Each path below is one point turned by a fixed rotation once a step. After each direction that follows a path, write how fast that rotation turns it, in deg/step (0 if it stays still).
Each turn is a multiple of 5 degrees from 10 to 175, or 0.
Each row of a path follows its step; steps can be skipped.
path 1
step 4: 2  10  -20  -8  37  -1  -6  -36  -23  -18  17  -1  -23  14  21  22  -27  19  34  26  -21  -12  25  -27  21  9  -3  -16  40  26  -8  19  5  -7  8  43  -5  46  -2  21  8  -4  -33  29  13  15  25  59  -18  -9  25  2  16  14  15  1  -17  23  -1  -11  -9  21
step 5: 9  38  -39  -25  -18  -14  26  11  -5  -22  -18  -21  -2  10  -10  13  6  26  0  35  -3  9  4  34  55  6  -13  5  19  -7  11  8  21  21  -4  55  5  -27  39  2  21  -29  14  5  -18  5  -3  22  -10  -1  50  22  19  20  12  1  -16  -8  -1  15  -32  -21
step 10: 2  5  -32  20  -31  0  -15  -20  -11  -14  5  28  -18  -23  4  -24  -30  -15  35  -15  27  -38  -11  13  -2  49  -5  -22  -8  -5  17  -29  13  2  28  5  1  6  23  53  -3  -4  2  24  15  12  32  5  18  -16  55  -7  24  25  18  -22  13  20  -10  -22  -5  5
step 15: -9  28  -16  -6  7  9  -22  -41  0  -6  18  6  -15  45  -5  18  10  19  19  31  -10  -43  17  46  14  -35  -15  -14  17  13  14  10  19  18  25  50  1  -37  17  19  3  -22  -1  -19  10  -35  17  13  15  42  14  1  -27  -17  1  -10  -6  30  -12  -3  -18  -4
step 23: 32  -8  -14  -12  12  -38  -7  -47  -41  -13  -9  14  0  -2  10  17  -1  -14  28  -6  -43  -5  12  -4  25  18  16  11  -17  24  36  6  27  10  0  -31  20  -13  -8  19  38  -6  -2  19  -3  26  23  16  23  16  26  -32  17  23  7  25  -14  21  -20  33  -26  -33
step 24: -9  -22  -4  -26  13  7  -6  -20  1  10  3  78  22  10  -11  9  -7  0  -1  -14  -5  9  -40  15  4  -7  -31  -15  17  -10  23  19  27  -4  -3  37  0  -12  6  30  25  -51  13  20  29  -8  -12  45  10  1  42  -3  35  11  7  -16  12  4  -20  6  -20  -17
step 27: 25  -10  2  29  40  31  11  -53  -2  1  0  13  2  12  11  24  -40  -12  22  -1  -10  -40  4  11  3  -29  -18  -20  -6  43  2  15  -9  11  -8  47  -6  31  -5  8  -16  -31  -42  17  15  -11  18  14  53  6  10  9  2  24  5  -16  -2  7  -10  -16  -13  -13
step 30: -21  22  -5  -15  -26  -5  6  14  -18  27  9  18  -9  3  -8  -21  -27  -17  19  9  -19  -61  -2  -9  16  -27  3  -9  25  43  -27  -1  30  -27  -3  6  27  20  2  -9  38  -28  -32  10  18  -5  5  27  6  11  14  -21  30  49  40  -10  -16  -6  9  10  -29  -9
step 38: 28  8  -26  -7  -24  21  -10  -5  24  11  -43  28  -12  -1  14  11  -18  -3  21  17  -17  -38  -18  40  23  -31  -15  20  -7  8  22  10  -5  26  30  75  -1  -22  11  -5  32  -8  2  -9  -19  -5  12  -22  6  10  37  -19  5  -20  10  2  25  7  -25  -5  -5  -25
Speeds:
4  1  1  -3  -13  8  8  12  -7  6  0  8  -2  2  -6  -3  -1  9  -3  3  4  -6  2  -3  -5  -1  -4  1  2  -12  -4  1  6  -2  2  9  8  1  -8  -3  14  -1  6  -6  3  0  -6  3  -1  -5  -1  -5  2  -2  2  -4  9  -5  5  5  0  -5
175
-2  1  -2  0  -2  5  8  -2  -16  -12  -7  -6  4  -5  1  8  8  -1  -2  -4  -7  8  -2  3  3  2  8  1  -4  -5  -1  -2  -2  -1  -1  -2  5  -2  -3  -2  -2  -3  7  -18  -6  -7  4  -6  1  -2  1  2  1  6  5  8  3  -1  2  4  -3  5
125
11  7  -2  13  3  -2  -8  1  -5  -3  6  7  -9  11  0  -11  -5  -7  -3  -5  -4  1  4  -10  8  1  4  -3  -4  -7  -2  -5  -5  7  4  -9  -5  -5  0  -8  -1  0  5  1  -3  -3  -3  -1  -1  -3  4  -10  -4  0  8  4  1  -4  2  1  -2  0
110
-5  -7  0  -1  -2  -6  4  2  -2  11  1  0  -5  6  12  0  -6  -3  -2  1  1  -12  6  5  7  0  -11  -5  4  -5  3  0  -2  -4  -4  -3  3  -2  6  1  -1  6  -4  -8  -1  -1  10  -4  -4  3  -9  -11  0  4  2  10  8  8  1  0  1  10
95
5  -4  -8  0  -6  1  12  -9  10  6  -4  -3  -5  1  -7  -5  -4  -6  -2  2  -1  -1  4  2  6  -3  2  3  2  1  0  9  -4  0  2  9  -9  10  4  1  -10  2  7  -7  -2  -8  0  3  5  -3  -9  5  -2  -5  11  5  -2  -6  -1  -2  0  -9
35
-5  4  -6  -1  0  -8  -2  4  10  -1  -3  -5  12  -5  -1  -6  -7  1  -12  4  8  4  1  7  -1  2  -5  10  0  -6  -1  0  5  0  3  -7  2  2  0  1  1  -9  7  3  2  2  0  -5  -3  4  11  -1  -5  8  14  6  7  5  -4  -3  -2  -6
155
path 2
step 8: -14  -26  0  26  40  -14  34  12  -19  -4  -28  22  -7  28  -8  4  -15  -14  -9  4  -5  -2  35  -12  12  9  0  6  -30  -23  -38  8  42  41  3  -23  6  9  33  -17  -1  54  44  7  -3  -59  11  -14  -26  6  -2  -28  35  -21  16  13  0  -38  -23  16  -6  21
step 10: -8  -6  -7  3  31  -30  6  -6  -22  -2  35  9  -48  -4  -19  41  5  14  6  34  -23  -35  47  9  -6  -9  -3  7  17  37  8  2  45  55  -24  24  -14  42  16  -4  -5  -1  -6  2  -3  -33  -43  5  22  -14  25  6  29  -18  34  -4  -11  -13  -8  -2  -5  26
step 11: -15  31  -11  14  24  28  -27  11  -22  -26  -5  32  15  -31  -26  -51  3  -3  8  -41  -3  -3  45  -7  8  -13  -1  7  -14  0  7  -30  3  15  -14  4  -42  -34  16  -23  18  21  -1  18  29  -13  28  9  -19  -36  19  -7  52  -13  -25  34  17  -36  -18  22  16  5
step 15: -32  17  9  -19  -18  -4  18  10  14  8  13  13  1  -13  -32  21  -18  -18  -29  10  -7  6  18  59  -7  11  -10  12  -50  28  -11  -46  29  38  27  2  -43  22  20  13  29  32  22  -1  -5  -34  38  -1  -14  -1  15  25  20  -13  0  -14  -5  4  5  -17  -9  58
step 16: -14  -9  -6  36  21  -8  1  53  -6  -15  7  -47  -11  -8  -18  -17  -29  5  18  3  3  12  35  -30  -8  -37  -29  12  -10  -17  10  -15  21  40  -30  -29  18  -16  7  -17  -12  23  13  -5  51  -36  11  -13  30  -45  10  -39  -3  3  8  -22  -25  -44  7  1  -11  9
step 25: -2  -12  1  34  1  -31  -1  18  -26  17  21  -25  -19  -23  30  4  29  11  44  -20  -5  -10  14  -10  1  -36  5  -13  2  -20  23  3  -4  -4  28  -58  8  14  35  -3  25  53  15  3  13  -25  13  -25  16  -27  -37  -6  53  -8  35  14  13  12  10  -2  -35  19
step 30: -20  24  -26  8  22  42  24  -17  -32  20  -12  -20  3  -17  7  -21  0  2  -11  -28  1  -2  14  -4  1  8  33  4  -26  -8  14  11  -16  46  5  8  -5  -11  -41  14  68  17  -8  34  7  -9  -16  -28  7  -46  -22  -1  63  -12  30  19  6  -9  7  -33  2  26
step 32: -16  -7  19  3  40  -20  21  8  -37  24  38  -28  15  -21  -43  -28  2  -23  18  2  18  21  -10  3  -6  -18  -3  -30  -32  3  8  -2  -6  41  -1  29  -13  -14  -3  10  42  22  38  -10  -9  -37  36  -18  46  -4  -18  -6  6  -18  32  -33  -13  -17  26  1  -42  -2
step 39: -52  -55  17  -4  18  12  12  16  -18  -14  38  -23  23  -22  -12  -33  -5  -21  -38  -6  -12  18  23  -2  35  23  -18  -7  4  33  4  14  -22  5  9  13  -17  -20  7  0  17  -6  8  45  15  -26  11  -3  -16  -40  11  -31  47  10  -8  -3  13  -49  2  -8  -16  28
Speeds:
6  3  1  -1  -6  7  4  -3  0  3  1  0  9  1  -3  -7  1  -6  -1  1  1  2  5  3  -11  -5  11  -9  -8  4  -4  2  4  7  -6  -7  0  -3  -1  5  8  -4  -1  -6  -8  -2  7  5  0  2  4  5  9  -7  -4  3  5  16  2  8  -8  -2
170
-4  2  0  7  6  5  -11  -3  1  -3  1  -7  9  0  2  2  -3  1  4  0  -6  3  6  -2  9  -3  0  3  -5  0  -5  10  0  -3  5  -8  5  -1  -5  -9  2  6  2  0  6  7  -7  -6  -8  2  2  -10  4  2  3  11  12  0  -1  13  0  4
130
4  -1  1  0  2  -11  -9  6  1  4  4  5  -2  2  -2  -3  9  -4  1  1  -1  -8  9  -8  -8  -11  8  1  8  5  1  -7  4  -9  8  10  7  0  7  -7  7  0  8  -3  8  -5  -2  6  6  5  3  -4  1  -3  5  2  4  3  -3  3  6  -3
45
0  -7  -1  -4  -1  3  4  -1  3  -2  -3  0  0  8  -1  12  -8  -6  1  3  2  -5  11  -1  -7  3  -9  0  5  -4  -2  4  7  1  0  1  -6  2  0  -3  4  -3  7  1  3  12  -11  0  -10  6  -2  11  -1  -14  4  -2  -6  3  9  2  6  -4
155
7  -6  -4  -4  -6  -5  5  2  -3  -10  8  0  -8  6  7  2  -3  9  2  9  -5  1  0  0  4  -4  0  -3  13  -2  -10  6  0  8  0  -8  9  -2  3  -1  -9  2  -3  0  5  -14  1  2  -5  -1  2  -1  -2  -2  4  10  -2  6  1  0  -6  -2
170
15  -3  2  -3  5  -3  1  -2  4  -1  -6  -5  5  -8  1  -4  2  3  -1  0  4  -5  -1  7  9  5  6  -11  0  -1  -2  5  2  0  10  0  -5  -2  11  -4  -2  -2  -1  1  3  3  -4  7  10  0  -1  2  2  -2  -5  4  0  -10  18  3  -2  3
55
-6  -5  0  2  1  2  -3  -1  7  9  3  -8  8  7  0  -1  3  1  6  3  7  -3  -8  -7  13  4  5  -3  -5  1  7  -8  9  8  1  -14  -3  6  6  2  1  3  3  0  12  -4  2  5  -3  2  -1  5  -8  0  1  -2  -4  9  -4  -2  6  -4
40
path 3
step 6: 69  -6  -5  -8  10  -35  -28  21  3  -19  24  25  -18  21  -13  6  19  22  -14  9  -4  2  10  -13  31  -47  -15  -4  4  8  -5  -22  2  -28  12  -11  -26  -10  -4  39  15  -30  2  -36  -5  8  3  -10  22  -18  -1  18  2  -9  2  19  2  10  66  22  -22  -20
step 8: 1  -3  -6  11  7  -16  4  13  7  -18  5  -10  -2  18  -3  3  11  5  11  26  -2  31  -21  -4  23  -15  -7  16  7  -20  -3  23  -14  -33  -37  -6  5  -9  -28  24  4  -12  -31  3  21  3  8  -53  -68  -5  28  45  -12  -22  29  31  -19  -16  24  38  45  -5
step 15: 19  22  24  48  44  -23  18  6  13  14  45  15  -12  4  21  4  10  19  -3  33  15  21  -11  -32  -18  -46  -41  -12  5  -5  14  13  -20  10  2  6  -46  -18  2  45  11  19  6  -16  18  6  3  -1  -5  23  -23  -14  -15  -1  -8  20  11  36  18  27  -6  3
step 20: -23  -4  22  48  22  -13  -2  1  19  -6  34  1  -18  22  -32  -4  14  -11  -11  8  -5  42  22  2  12  12  -1  9  -1  -9  -33  33  8  -2  -25  10  1  -56  -18  24  -6  4  -34  21  1  14  6  -13  -19  23  -12  29  -19  -16  22  12  -6  7  40  54  9  -29
step 21: 32  0  20  25  26  -16  2  32  3  -19  22  43  4  16  -9  14  3  14  -4  27  -15  5  -60  -15  3  -1  -24  4  28  -12  4  15  -18  9  11  -10  -1  -27  -16  33  35  -33  25  -4  28  -31  -6  15  5  -7  -22  -19  -10  -12  22  35  57  1  20  19  -16  -12
step 22: 29  13  3  6  -10  -8  -18  34  19  3  10  35  28  39  -38  -12  12  5  4  17  9  17  5  -5  60  8  -4  -33  -43  17  -32  -4  -31  6  -18  16  -22  -7  47  21  16  -21  -29  12  6  6  9  4  -15  -27  11  -3  -33  10  -5  30  -17  16  8  11  -23  15
step 26: 0  -9  33  34  11  2  1  7  27  6  16  27  36  21  -20  23  32  12  -6  39  -27  48  1  7  13  -36  -11  4  12  22  -12  11  -32  -15  -53  38  -10  -22  -22  30  2  6  -5  32  13  21  -21  11  3  3  -34  33  -18  -2  8  -10  22  18  -4  15  6  2
step 32: 6  -15  36  56  9  -17  -5  10  -13  6  56  14  -42  -8  -5  12  30  36  -1  6  -3  43  -21  13  -5  4  -33  -15  34  4  -15  8  -11  11  -18  -4  2  -20  -3  50  3  10  2  6  19  1  19  9  3  6  -17  27  -41  -9  -7  -30  10  19  20  31  13  -6
step 38: 7  -19  29  17  19  -13  -21  49  -6  7  31  35  24  33  -18  4  -10  33  -14  32  8  9  -39  13  22  -22  -43  -16  21  27  18  23  -34  -22  -29  -10  -18  -3  -3  22  12  -23  20  7  23  -13  -4  -4  -15  6  -27  29  -20  -22  14  7  -11  7  40  10  6  -11
Speeds:
-1  4  -6  2  2  9  8  -3  2  -8  -2  -2  -9  8  -3  8  3  -2  -4  0  -3  3  10  7  1  -6  0  1  -1  7  -1  -3  -1  -8  3  6  9  1  17  5  -7  -1  -5  0  2  -4  1  5  -8  3  5  1  -3  1  -2  8  4  -8  -1  -5  11  -8
125
-1  0  0  -15  -6  -6  -1  3  2  -7  -2  4  -5  3  13  -6  -4  7  -7  -6  -4  -6  5  4  6  3  -3  -8  -4  -1  -1  -8  8  -3  -11  0  -5  6  6  11  0  -6  7  4  1  0  0  4  2  -2  7  0  4  4  2  -1  -4  -6  0  4  -9  0
65
6  -7  6  -2  -1  0  -9  7  -5  4  1  -15  2  -2  -2  0  -2  -2  -6  6  -3  4  -1  -4  6  3  -4  1  -9  -1  -7  -10  -4  0  15  0  -1  6  0  -2  -6  -4  9  -2  -3  -1  4  2  6  -9  8  9  2  1  -6  8  -4  0  0  -8  2  -5
65
1  11  -6  1  -6  0  -1  3  -3  -10  7  0  1  -8  -12  -5  4  6  -3  2  -4  -5  -1  7  -4  0  4  2  -10  -4  4  -3  4  -4  -4  1  -2  -7  -11  -10  -5  -2  -2  -3  1  0  0  -2  -6  -7  -6  -4  7  0  -2  9  -7  -15  4  -1  -1  -3
170
0  6  3  1  -8  11  -1  -4  2  -8  -8  6  0  2  -7  -1  3  0  4  1  5  -3  9  -6  1  0  -12  -4  -1  2  0  0  3  5  9  8  -8  2  -4  1  13  -7  1  1  -5  -5  5  -14  3  0  7  -9  -1  -3  -10  -6  1  -3  -4  -2  -2  -3
60
-1  0  0  3  6  7  -4  -12  8  -7  -3  7  4  6  7  -1  0  -1  7  -5  8  2  -3  6  9  8  8  -2  0  -3  -3  -4  -4  1  -2  0  3  -2  -10  -4  -2  7  1  -3  0  7  0  -1  0  -10  16  1  -5  5  0  11  -9  1  -3  4  4  3
125
path 4
step 10: -11  28  26  11  -21  -35  1  21  -25  -1  -4  -21  -19  27  7  -14  -47  -4  -43  16  1  -16  1  -10  7  37  -7  2  -32  -4  -18  -24  18  30  -15  -3  2  37  -16  -3  -13  -38  -31  -15  16  -7  7  -47  -3  13  13  -34  -52  -9  8  -14  19  10  9  4  -15  6
step 11: 24  41  20  29  -19  -21  9  -7  14  -27  -11  24  -20  6  -43  7  27  -13  14  29  -17  -1  -17  -8  -38  49  1  30  -50  -10  22  -17  -6  14  -30  9  -30  8  -1  -8  2  -5  11  9  9  -26  -3  23  -17  36  -1  0  -44  -2  0  7  -8  15  -34  0  4  -28
step 13: -1  -39  2  0  -3  -22  -33  52  -1  8  -40  22  -20  -12  -14  -12  4  -16  3  -10  28  48  19  -5  10  -6  -15  -26  3  -25  9  4  -34  -18  21  0  16  -29  1  20  40  31  36  -20  39  -5  12  -1  2  -25  44  -8  -22  -26  -6  -12  5  19  -4  9  17  -3
step 15: 32  -15  -27  -16  20  -1  -23  -22  -3  15  -16  2  7  -15  -18  -29  -9  -18  -49  6  2  -24  12  2  13  -27  46  -32  20  0  3  -13  32  -1  50  -4  -15  -24  16  7  3  -2  -47  30  -40  38  -9  -12  18  -7  14  5  42  -1  -1  8  -9  8  6  6  -25  22
step 17: 2  -19  6  3  38  30  25  0  9  -4  11  -28  38  -39  43  10  4  14  13  1  9  -23  -17  6  -3  -3  -43  35  -5  22  -28  -7  10  19  -9  -17  -25  14  -17  -53  -34  13  -35  34  13  0  -17  15  -20  -8  -11  3  -6  -9  28  24  -13  -4  9  -37  -12  8
step 23: 14  3  -8  -32  -28  7  -33  -24  36  24  19  -28  22  -8  -27  -20  5  -2  -50  1  32  14  16  -30  -38  20  -12  4  -11  -12  -17  -15  14  14  29  -26  20  49  28  -3  -5  -29  -23  3  21  -6  9  -8  16  2  -24  -22  8  -14  -11  -19  0  10  -30  33  15  -15
step 27: 20  -7  -4  19  7  -20  12  22  -8  -16  -5  13  -32  12  9  -14  -48  24  -3  -19  -61  23  1  23  -15  11  15  15  31  27  10  7  -4  17  -2  38  -5  -22  -18  9  -3  -1  -19  0  -33  -24  -46  43  5  28  10  38  -16  33  0  16  -14  -15  17  19  -9  5
step 28: 28  8  -16  9  9  -14  -8  20  -34  -14  15  11  -4  -10  7  11  -22  -4  -15  43  -47  -15  34  -24  -27  15  -6  -19  -18  33  -34  -17  14  -21  12  10  -31  9  -28  5  9  -15  -13  -23  -17  31  -8  -30  -29  2  18  7  10  -5  -12  25  -43  -27  39  -8  -9  32
step 34: 8  -10  18  -15  48  24  -13  -16  -11  26  7  6  -17  31  -16  -30  13  -15  -41  -21  -29  -45  -8  -15  16  -31  -11  20  2  -18  35  -39  51  3  24  12  -4  19  22  25  -4  28  8  36  -13  17  16  0  9  3  -2  31  -14  -20  7  -18  8  -22  3  0  -12  -15
Speeds:
2  -3  -1  7  3  1  -4  0  3  0  0  -2  -7  0  -1  -3  3  -7  8  -9  1  -9  7  5  0  -7  -7  5  10  2  -4  -8  -4  9  1  9  4  -8  -4  10  9  5  4  -8  -5  1  7  3  -6  2  3  1  3  2  -12  -3  -1  -5  4  11  -5  4
55
-5  0  -4  5  -3  17  6  -3  -4  2  -9  0  4  2  1  3  -3  0  6  11  0  -2  2  1  1  -2  -2  -2  -1  1  7  -3  1  3  6  -4  3  -8  -5  -7  -1  -6  5  -6  -3  -3  -10  8  -10  5  -4  4  -4  6  7  -4  -12  6  -4  10  5  -3
135
-12  1  -1  6  5  8  -11  -5  -5  -10  6  -7  -1  -14  4  -4  0  -1  1  -4  3  7  -4  6  0  6  -3  1  -1  8  5  -4  -1  -8  0  13  2  -1  3  2  1  -7  -8  3  -8  2  2  3  0  0  3  -7  -1  10  9  5  4  0  -2  -1  2  -1
140
-9  -9  -3  -5  -1  4  11  0  -3  -15  -8  1  7  2  1  -8  -5  -2  8  3  4  -8  2  -1  -2  3  -2  0  -2  2  0  2  6  -2  -5  -2  0  -6  -3  -8  -1  -6  -7  2  1  2  7  -7  10  -3  4  2  -2  -6  -7  -2  6  -7  -1  7  1  13
155
-8  -3  -2  -4  5  -3  -5  -11  1  -9  -8  0  -4  3  4  2  -4  0  -5  1  -1  6  3  -13  5  4  7  -1  1  -8  5  0  -15  8  -2  7  -8  0  0  -4  -7  2  8  3  -1  -2  -1  8  -6  -7  -1  -2  -4  -2  -4  -7  4  -5  2  3  -7  -1
135
3  10  3  -13  -3  -7  0  -4  -8  0  -2  0  3  4  -6  3  0  -5  11  4  5  -8  1  8  11  4  4  2  7  -1  6  -1  2  2  7  5  -13  8  2  4  7  2  -8  5  -3  -8  6  5  2  2  -6  -6  -3  0  6  -4  -1  4  -3  2  1  4
95
1  1  -3  -3  7  -6  1  -1  -13  -2  3  -4  -1  -2  -1  1  -3  -2  -1  0  -1  -8  6  -2  3  -3  -15  -18  -5  -13  7  8  2  -1  -2  0  -1  -2  0  8  -3  2  4  -12  -6  9  0  -1  10  1  -2  -1  1  1  5  -1  -4  -5  1  -2  -1  -5
115
